The rows below fall into families. The same turns and mirrors carry the whole set onto itself and the rows of a family onto each other. For each named row, which other rows are in its family? Write them in the order they are listed.
These 32 rows form 4 families of 8 rows each.
K140: [ -3  20  13   9  12   0 -11  -1   3  11  13 -17 -13  -7 -11  -9   5  -5
  16 -13  26 -12  -7   0]
K371: [  4  16  14  17  11  -2   1  -9  23   5   9 -14   2  -2 -11  -5   1 -16
   6   2  21   0 -15  -8]
K264: [-16 -12  -5 -18 -19 -15  -4   1  19 -15 -19 -13  -7  20   1  -9   6   5
   1  -7  -9  -3  -6   7]
K837: [  0  -6  -9 -22   2 -11 -13  -4  19 -19 -11 -30  -1   6  -3   4  -5   5
   7  -8  -6   5  10   7]
K263: [-20   4   2 -12  -5 -14 -18  -3  17   4 -20 -14 -18   8 -10  -3  26  -9
   8  -3   2   5   6 -11]
K373: [-22  17   8 -13 -12  -3 -16  -9  22 -13 -28 -25  -3  11   0  -3  19   3
   0 -19   9   4  -4   3]
K527: [ -7  10   8  -4   8 -10 -13  -1  13  -1 -14 -28 -15  15   0   8  16 -13
  27 -10  16  -4  -6 -12]
K115: [  1   8   9  -1   0 -16  -7  -8  29   0 -14 -26  -4   0  -8   8   7 -20
   7   1   5  10  -9 -20]
K574: [-19  26  11  -1  -9   7 -15  -9  12   0  -1 -15  -3 -11 -11 -20   8  10
  -9 -23  18  -4  -6  14]
K478: [ 14  14  -4   9  11   3  -5   6  12 -14  13  -1   4  -5  -7 -14  -2  12
  11 -19   3  -7  -9  19]
K783: [ -4  -2   5 -20 -21  -6  -6   3  15 -19 -13 -26  -2  -1 -19  -6   1  17
 -11 -17   5  10 -13   8]
K29: [ 13  -1 -14  -1  20  -8  -1  -5  16 -14   8 -18  -7  10 -11   1   3  -2
  18  -3  -1 -11   2   4]
K286: [  1 -17  -6 -12  14 -11  -8  -2  22 -19  -3 -14  -3  20 -10  -1   7   1
  12   4  -1   2  10   1]
K92: [ -1  -3   5   6  -1  -3   0  11   1   5  20   1 -10   1  -3 -22 -11   2
  13  -5  13 -13 -11  13]
K600: [-15  12  29   9   5   3 -17   5   9   1   8  -3  -2   3  -7 -23   7   9
   4 -16  29  -8  -6   9]
K851: [-18   9  20   1 -17 -13 -15  -8  27   2  -7  -3   6 -12  -1 -26   0   3
 -18 -14  -1  -5  -7   2]
K76: [ -7  11  23  -7 -16 -14 -15  -5  29 -11 -21 -24   7  -7  -7  -3   3  -1
 -12 -17   5   8 -13  -9]
K861: [  3   6  14   0  -6   7   1  10   7 -12  11 -15   2  -4 -17 -16 -10  16
  -2 -16  24   5 -20  18]
K613: [-13  10   8   9  13   0  -8  -2  13   7   3  -3 -13  16  -7  -8  19 -13
  20   4  23  -1  -1  -4]
K313: [  1   9   0 -13  -7  -3 -15   9  14 -20  -6 -12  10  -8   3 -11 -10  18
   1 -22  -1   8   0  21]
K862: [ -7  -2  17   9   9 -18  -7  -3  26   5  -2  -8  -3  13   6  -5   1 -20
  16   5  10  -9  -8 -15]
K949: [ -1 -11  -4  -3   1 -16   2   9  10  -3  -1  -7 -15  22   2  -3   2  -9
  27   3   1 -10  -9  -2]
K501: [  5   3   6   0  -2  -3 -16  17  10 -12   7   7   6 -12 -10 -21  -3  19
   1 -16  -1   5  -1  18]
K892: [  5  -3 -12 -13  -8 -11   3   2  17 -13 -15 -24 -14  12 -18   7  12  -5
  11  -1   2  11 -11  -5]
K819: [ 12   5  -4   7   8   2  10   8   9  -5  11 -12  -8   9 -16  -1   2  -5
  20   1  20   7 -19   5]
K46: [ -3  18  28  12  -4   0  -7  -6  26  -6   1 -14  13  -9  -9 -16  -3   3
 -12 -18  21   0 -19   3]
K855: [ 15  -5   2   8  21  -8  -7   9  13 -13  16   2  -3   8 -16 -11   6   6
  16  -7   4 -10  -3   6]
K36: [ -5   5  27  15   4 -13  -9  -2  17  10  13  -2   1  -8  -2 -21  -7  -6
   0  -7  15 -16 -12  -4]
K539: [-17  -3   5 -10 -21  -2  -6   2  11  -7   2  -3  -2  -1  -5 -28  -8  16
 -11 -13   3  -7  -7  22]
K490: [ -8  -7  -3 -20  -7  -7 -19   6  19 -18 -10  -9   5   1  -6 -11  -1  13
  -3  -6  -5  18  12  14]
K695: [-21   6  24 -13 -14 -10 -28   3  12  -4 -16 -13  -7  -4 -10 -18  13  13
  -9 -23  11  -3  -1   1]
K941: [-19   2  11  -4 -13 -20 -13  -8  33  -3 -22 -10   2   9   9  -8   7 -12
  -3  -1  -3   2  -4  -9]

Same family as K819: K264, K783, K92, K861, K949, K892, K539
Same family as K115: K371, K851, K76, K862, K46, K36, K941
Same family as K140: K263, K373, K527, K574, K600, K613, K695
Same family as K837: K478, K29, K286, K313, K501, K855, K490

